In the data rows, zero lies at 4.5, halfway between 4 and 5.
Some points, one per row:
[2. 2. 8. 5. 2. 5. 7. 4. 5. 6.]
[4. 1. 5. 3. 8. 2. 8. 2. 4. 4.]
[6. 4. 3. 3. 7. 4. 8. 4. 4. 3.]
[5. 4. 5. 6. 1. 5. 2. 6. 6. 5.]
[1. 2. 6. 7. 4. 7. 4. 5. 9. 5.]
[2. 6. 8. 7. 1. 5. 4. 6. 4. 3.]
[6. 7. 8. 6. 2. 5. 5. 7. 4. 6.]
[7. 6. 2. 4. 4. 6. 5. 5. 3. 2.]
[6. 4. 3. 2. 5. 3. 5. 5. 3. 4.]
[7. 5. 3. 5. 4. 4. 5. 6. 7. 3.]
[2. 5. 7. 4. 1. 4. 4. 8. 6. 7.]
[5. 5. 5. 6. 5. 5. 6. 3. 5. 4.]
[4. 3. 3. 5. 5. 4. 2. 4. 6. 4.]
[4. 3. 5. 2. 0. 6. 2. 9. 7. 3.]
[4. 5. 3. 4. 4. 4. 6. 4. 5. 3.]
[3. 2. 5. 2. 7. 4. 6. 6. 3. 5.]
[5. 4. 4. 2. 4. 4. 4. 7. 5. 5.]
Then 14 other points, each followed by its number:
[6. 4. 5. 4. 8. 4. 7. 4. 5. 5.] 0
[4. 5. 5. 4. 4. 5. 4. 5. 4. 4.] 1
[6. 4. 3. 4. 7. 2. 5. 1. 3. 4.] 2
[4. 6. 3. 1. 6. 3. 7. 3. 5. 4.] 3
[4. 7. 6. 7. 3. 5. 5. 6. 4. 6.] 4
[5. 5. 3. 6. 8. 6. 3. 0. 4. 4.] 5
[3. 5. 3. 4. 5. 6. 5. 4. 7. 4.] 6
[5. 6. 5. 5. 3. 5. 3. 2. 3. 4.] 7
[3. 6. 6. 4. 0. 6. 0. 7. 5. 6.] 8
[3. 5. 5. 6. 2. 4. 3. 8. 7. 5.] 9
[8. 2. 2. 4. 9. 2. 8. 0. 1. 2.] 10
[7. 5. 4. 5. 4. 4. 4. 4. 6. 2.] 11
[5. 5. 4. 5. 5. 4. 6. 3. 5. 5.] 12
[9. 5. 3. 5. 1. 2. 6. 4. 6. 3.] 13
Which of these numbered points is nearest to each point below, looking only along the 4 directions in which the first points spread most? Its number follows each.
[7. 4. 4. 2. 6. 4. 6. 5. 6. 6.] > 3
[4. 6. 5. 2. 1. 0. 6. 3. 4. 3.] > 1
[4. 4. 6. 2. 5. 5. 3. 6. 6. 5.] > 1
[5. 5. 4. 8. 5. 5. 3. 5. 4. 6.] > 7
[7. 5. 2. 3. 4. 5. 5. 6. 5. 6.] > 13
[3. 5. 5. 5. 1. 4. 4. 6. 7. 5.] > 9
[6. 4. 6. 5. 2. 5. 2. 9. 4. 4.] > 8
Here are 14 other points, each followed by its number:
[4. 5. 5. 4. 6. 4. 3. 7. 3. 6.] 0
[2. 3. 5. 1. 8. 3. 6. 4. 5. 4.] 1
[3. 4. 5. 5. 3. 2. 3. 6. 5. 5.] 2
[3. 5. 3. 6. 4. 7. 0. 5. 5. 7.] 3
[3. 1. 2. 3. 7. 5. 7. 5. 6. 5.] 4
[6. 8. 4. 8. 4. 5. 2. 5. 3. 4.] 5
[7. 6. 6. 7. 1. 4. 4. 6. 3. 4.] 6
[4. 3. 4. 4. 4. 6. 5. 5. 6. 5.] 7
[4. 6. 6. 4. 2. 6. 2. 5. 4. 7.] 8
[4. 3. 6. 6. 2. 6. 2. 6. 5. 3.] 9
[5. 5. 4. 2. 9. 5. 4. 5. 6. 5.] 10
[1. 5. 3. 2. 6. 6. 5. 4. 7. 4.] 11
[4. 4. 5. 4. 2. 7. 3. 2. 5. 4.] 12
[5. 2. 4. 5. 7. 4. 4. 4. 6. 4.] 13
The same question for these:
[7. 5. 3. 0. 5. 6. 7. 2. 3. 4.] > 10
[4. 2. 5. 3. 4. 5. 4. 3. 5. 4.] > 11
[6. 6. 5. 5. 3. 4. 4. 7. 8. 5.] > 9
[6. 4. 3. 7. 8. 3. 9. 4. 2. 4.] > 10
[3. 8. 6. 6. 4. 4. 1. 4. 6. 8.] > 9
[4. 5. 5. 5. 0. 7. 5. 5. 3. 8.] > 8
[4. 4. 5. 3. 6. 1. 6. 4. 0. 6.] > 1
